What is the hidden score of each row? Scores go from 0 to 20, and 10 is about the middle. The score is a weighted sum of the row's numbers plus the product of two more (or one squared), each taken from its middle value.
tensor([127, 66, -52, 51, 107, -2, 89, -43, 122, 127, -4, 40, 51,
        89, 82, 126]): 17
tensor([127, 33, -53, 43, 115, -6, 65, -45, 124, 127, -11, 13, 43,
        79, 58, 109]): 15
tensor([127, 12, -6, 35, 61, -10, 45, -46, 66, 93, -15, -3, 35,
        69, 38, 95]): 11
tensor([107, 0, -13, 28, 28, 45, 30, -48, 30, 118, -18, -12, 28,
        60, 21, 81]): 9
tensor([88, -7, 28, 21, 9, 36, 77, -49, 7, 85, -21, -18, 22,
        51, 6, 69]): 11
tensor([70, -12, 16, 15, -3, 28, 55, -50, -7, 57, -22, -22, 16,
        93, -6, 57]): 12
tensor([55, -15, 5, 10, -10, 20, 38, -52, -16, 33, 36, -24, 10,
        82, -16, 47]): 7
tensor([42, -16, -4, 4, -15, 14, 24, -52, -22, 67, 18, 34, 4,
        72, -25, 38]): 9
tensor([30, -17, -12, 43, -17, 8, 13, -53, -26, 42, 5, 69, -1,
        63, -32, 29]): 7
tensor([19, -18, -19, 36, -19, 2, 5, -54, 31, 21, -4, 31, -5,
        54, 21, 80]): 8
tensor([10, -18, -24, 29, -20, -3, -2, -55, 8, 3, 49, 8, -10,
        47, 7, 67]): 5
tensor([1, -18, -29, 22, -20, -7, -7, -55, -7, -12, 87, -6, -14,
        39, -5, 56]): 3
tensor([-6, 41, -34, 16, -20, -11, -11, -56, -16, -24, 55, -14, -17,
        32, -16, 46]): 6
tensor([36, 17, -38, 10, -21, -15, -15, -56, -22, 19, 32, -19, -21,
        26, 35, 37]): 6
tensor([24, 3, 8, 5, -21, -18, 42, -57, -25, 1, 15, -22, -24,
        20, 18, 28]): 8
tensor([14, -6, -2, 44, -21, -21, 27, -57, -28, -13, 3, 35, -27,
        15, 4, 20]): 8
tensor([6, 48, -10, 36, -21, -23, 16, -57, -29, -26, -5, 11, -30,
        10, -7, 13]): 10
tensor([46, 22, -17, 29, -21, -26, 7, -57, -30, 18, -11, -4, -33,
        5, 42, 7]): 9
tensor([33, 6, 25, 23, -21, -28, 59, -58, -31, 0, -15, -13, -35,
        1, 24, 1]): 10
tensor([22, -4, 13, 61, -21, -30, 41, -58, -31, -14, -19, 40, -37,
        -3, 9, -4]): 9
tensor([13, -10, 3, 52, -21, 28, 26, -58, -31, 28, -21, 14, -40,
        -6, -3, -9]): 8
tensor([52, -13, -6, 44, -21, 20, 15, -58, -31, 63, -22, -2, -42,
        -10, 45, -14]): 7
tensor([39, -15, -13, 36, 38, 14, 6, -13, -32, 38, -24, -12, -43,
        -13, 27, -18]): 9
tensor([27, -17, -20, 73, 15, 8, -1, -18, -32, 18, -24, 41, -45,
        -16, 12, -22]): 10
tensor([17, 42, -26, 63, 0, 2, -6, -23, -32, 0, -25, 14, -47,
        -18, -1, -25]): 9
tensor([56, 18, -31, 54, -8, -3, -11, -28, -32, 40, -25, -2, -48,
        -21, 47, -28]): 8
tensor([42, 3, 14, 46, -13, -7, 45, -31, -32, 19, -26, -12, -50,
        -23, 28, -31]): 9
tensor([30, -5, 3, 82, -16, -11, 30, -35, -32, 1, -26, 41, -51,
        -25, 13, -34]): 8
tensor([19, -11, -6, 72, -18, -15, 18, -38, -32, 41, -26, 14, -52,
        -27, 0, -36]): 8
tensor([58, -14, -13, 63, -19, -18, 8, -40, -32, 74, -26, -2, -53,
        -29, 48, -38]): 7
tensor([44, -16, 28, 54, -20, -21, 60, -42, -32, 48, -26, -12, -54,
        -31, 29, -40]): 9
tensor([32, -17, 16, 89, -20, -23, 42, -44, -32, 26, -26, 41, -55,
        -32, 13, -42]): 8
tensor([21, -18, 54, 79, -21, -26, 27, -46, -32, 7, -26, 14, -56,
        -34, 0, -44]): 10
tensor([59, -18, 38, 69, -21, -28, 16, -48, -32, 45, -26, -2, -57,
        -35, 48, -45]): 7
tensor([45, -18, 72, 59, -21, -30, 66, -49, -32, 24, -26, -12, -58,
        -36, 30, -47]): 9
tensor([33, -18, 54, 95, -21, -32, 46, -50, -32, 5, -26, 41, -59,
        -37, 14, -48]): 9
tensor([22, 41, 38, 84, -21, -33, 31, -51, -32, -10, -26, 14, -59,
        -38, 0, -49]): 10
tensor([60, 17, 24, 73, -21, -34, 19, -52, -32, 31, -26, -2, -60,
        -39, 48, -50]): 8
tensor([46, 3, 61, 64, -21, -36, 68, -53, -32, 12, -26, -12, -61,
        -40, 30, -51]): 9
tensor([34, -6, 44, 99, -21, -37, 48, -54, -32, -5, -26, 41, -61,
        -41, 14, -52]): 9
tensor([22, 48, 30, 87, -21, -38, 32, -55, -32, -19, -26, 14, -62,
        -42, 1, -53]): 10
tensor([13, 22, 65, 77, -21, -39, 79, -55, -32, -30, -26, -2, -62,
        -43, -11, -54]): 10
tensor([4, 6, 96, 67, -21, -40, 116, -56, -32, -40, -26, -12, -63,
        -43, -20, -54]): 11
tensor([-3, -4, 123, 58, -21, -40, 86, -56, -32, -48, -26, -18, -63,
        -44, -28, -55]): 12
tensor([-10, 49, 97, 49, -21, -41, 62, -56, -32, -55, -26, -21, -64,
        -44, -35, -55]): 13
tensor([-16, 22, 75, 41, -21, -42, 43, -57, 27, -61, -26, -24, -64,
        -45, 19, 2]): 12
tensor([-21, 6, 105, 34, -21, -42, 88, -57, 6, -66, -26, -25, -64,
        -45, 5, -3]): 13
tensor([-26, -4, 82, 27, -21, 16, 64, -57, -8, -16, -26, -26, -65,
        -46, -7, -8]): 11
tensor([-30, 50, 62, 20, -21, 10, 44, -58, -17, -28, -26, -26, -65,
        -46, -17, -13]): 12
tensor([-34, 22, 45, 14, 38, 4, 29, -58, 37, -38, -26, -27, -65,
        -47, -25, -17]): 13
tensor([-37, 6, 31, 9, 15, -1, 17, -58, 11, -47, 33, -27, -65,
        -47, -32, -21]): 9
tensor([-40, -4, 18, 3, 0, -5, 8, -58, -5, -54, 16, -27, -30,
        -47, -38, -24]): 9
tensor([5, -10, 7, -2, -8, -9, 1, -58, -15, -6, 4, -27, -33,
        -48, 16, -28]): 8
tensor([-2, -13, -2, -6, -13, -13, -5, -58, -21, -19, -5, -27, 1,
        -48, 2, -31]): 8
tensor([-9, -15, -10, 34, -16, -17, -10, -59, -25, -31, -11, 32, -4,
        -48, -9, -33]): 9
tensor([-15, 43, -17, 27, -18, -20, -14, -59, -27, -41, -15, 9, -8,
        -48, -19, -36]): 10
tensor([-21, 18, -23, 20, -19, -22, -16, -59, -29, 5, -18, -5, -12,
        -49, -27, -38]): 10
tensor([-25, 4, 20, 14, -20, -25, 40, -59, -30, -10, -21, -14, -16,
        -49, -34, -40]): 11
tensor([127, 64, 3, 15, 70, 96, 69, 49, 81, 123, 127, 42, -49,
        127, 127, 8]): 15
tensor([127, 31, -6, 9, 34, 82, 48, 36, 98, 89, 100, 15, -50,
        127, 127, 60]): 5
tensor([127, 11, -13, 4, 71, 69, 33, 70, 50, 61, 64, -2, -51,
        127, 127, 50]): 6
tensor([105, 0, -20, -1, 34, 117, 20, 55, 20, 91, 38, -12, -53,
        127, 116, 40]): 6
tensor([86, -8, 23, -5, 12, 100, 69, 41, 1, 62, 20, -18, -54,
        113, 87, 31]): 9
tensor([69, -12, 59, -10, -1, 86, 49, 29, -11, 38, 7, -21, -55,
        101, 62, 23]): 8
tensor([53, -15, 43, -14, -9, 72, 33, 19, -19, 17, 57, -24, -56,
        89, 41, 16]): 5
tensor([40, -16, 28, -17, -14, 61, 20, 9, -24, 54, 33, 34, -57,
        79, 23, 9]): 7
tensor([28, -17, 16, 23, -17, 50, 10, 1, -27, 31, 16, 69, -57,
        69, 9, 3]): 7
tensor([18, -18, 5, 17, -18, 40, 2, -6, 31, 11, 4, 31, -58,
        60, 55, 56]): 9
tensor([9, -18, -4, 11, 40, 32, -4, 33, 8, -5, -5, 8, -59,
        52, 35, 46]): 14
tensor([1, -18, -12, 6, 16, 24, -9, 22, -7, -19, -11, -6, -24,
        44, 19, 36]): 11
tensor([-7, 41, -18, 1, 1, 17, -13, 12, -16, -30, -15, -14, -27,
        37, 5, 28]): 11
tensor([35, 17, -24, -4, -8, 10, -16, 49, 37, -40, 41, -19, -30,
        30, -7, 20]): 7
tensor([24, 3, -29, -8, -13, 5, -18, 36, 12, -48, 22, -22, -32,
        74, -17, 13]): 8
tensor([14, -6, -34, -12, -16, 0, -20, 25, -4, -1, 8, -24, -35,
        64, -25, 7]): 10
tensor([53, -11, -37, -16, -18, -5, -22, 15, -14, 39, -2, -25, -37,
        56, 27, 1]): 10
tensor([87, -14, -41, -20, -19, -9, -23, 52, 38, 18, 50, -26, -39,
        48, 11, -5]): 7
tensor([70, -16, -43, -23, 39, -13, -24, 84, 12, 1, 29, -26, -41,
        40, -2, -10]): 9
tensor([55, -17, -46, -26, 15, 43, -25, 67, -4, 40, 13, -27, -43,
        33, -12, -14]): 9
tensor([41, -18, 0, -29, 1, 34, 34, 52, -14, 19, 2, -27, -45,
        27, -22, -18]): 12
tensor([30, -18, 40, -32, -8, 26, 21, 39, -21, 2, -6, -27, -47,
        21, -29, -22]): 11
tensor([67, -18, 26, -34, -13, 19, 11, 27, -25, 41, -12, -27, -48,
        16, 23, -25]): 11
tensor([52, -18, 14, -36, -16, 12, 3, 17, -27, 74, -16, 32, -50,
        11, 9, -28]): 12
tensor([39, -18, 4, 5, -18, 6, -3, 8, -29, 48, -19, 68, -51,
        6, -4, -31]): 10
tensor([27, 41, -5, 0, -19, 1, -8, 0, -30, 26, -21, 31, -52,
        2, -14, -34]): 14
tensor([17, 17, 35, -4, -20, -4, -12, -7, -31, 7, -23, 8, -53,
        -2, -23, -36]): 11
tensor([8, 3, 70, -9, -20, -8, 44, -13, -31, -9, -24, -6, -54,
        -6, -31, -38]): 13
tensor([0, -6, 52, -13, -21, -12, 29, -19, -31, 32, -24, 45, -55,
        -9, -37, -40]): 13
tensor([-7, -11, 37, -16, -21, -16, 17, -24, -31, 13, -25, 17, -56,
        37, -42, -42]): 14
tensor([-14, -14, 23, 24, -21, -19, 8, -28, -32, -4, -25, 59, -57,
        30, -47, -44]): 11
tensor([-19, -16, 11, 18, -21, -22, 0, -32, -32, -18, -26, 25, -22,
        24, -50, -45]): 11
tensor([-24, 42, 1, 12, -21, -24, -6, -35, -32, -30, -26, 4, -25,
        18, -53, -47]): 15
tensor([-28, 18, -7, 7, -21, -26, -10, -38, -32, -39, 33, -8, -28,
        13, -56, -48]): 9
tensor([16, 3, -15, 1, -21, -28, -14, -40, -32, 6, 16, -15, -31,
        8, 1, -49]): 10
tensor([7, -5, 27, -3, -21, -30, -17, -43, -32, -9, 4, -20, -34,
        4, -10, -50]): 9
tensor([-1, -11, 15, -8, -21, -32, -19, -45, -32, -22, 55, -23, -36,
        0, -20, -51]): 6
tensor([-8, -14, 5, -12, -21, -33, -21, -46, -32, 21, 32, -25, -38,
        -4, -28, -52]): 9
tensor([-14, -16, 44, -16, -21, -35, 37, -48, -32, 3, 15, -26, -40,
        -8, -34, -53]): 12
tensor([-20, -17, 29, -19, -21, -36, 24, -49, 27, -12, 3, -26, -42,
        -11, 19, 5]): 9
tensor([-25, 42, 17, -23, -21, -37, 13, -50, 6, -25, -5, -27, -44,
        -14, 5, -1]): 13
tensor([-29, 18, 6, -26, -21, 21, 4, -52, -8, 19, -11, -27, -46,
        -17, -7, -6]): 11
tensor([-33, 3, -3, 16, -21, 14, -2, -52, -17, 1, -15, 32, -47,
        -19, -17, -11]): 9
tensor([12, -5, -11, 10, -21, 8, -8, -8, 37, -14, 41, 9, -49,
        -22, -25, -15]): 6
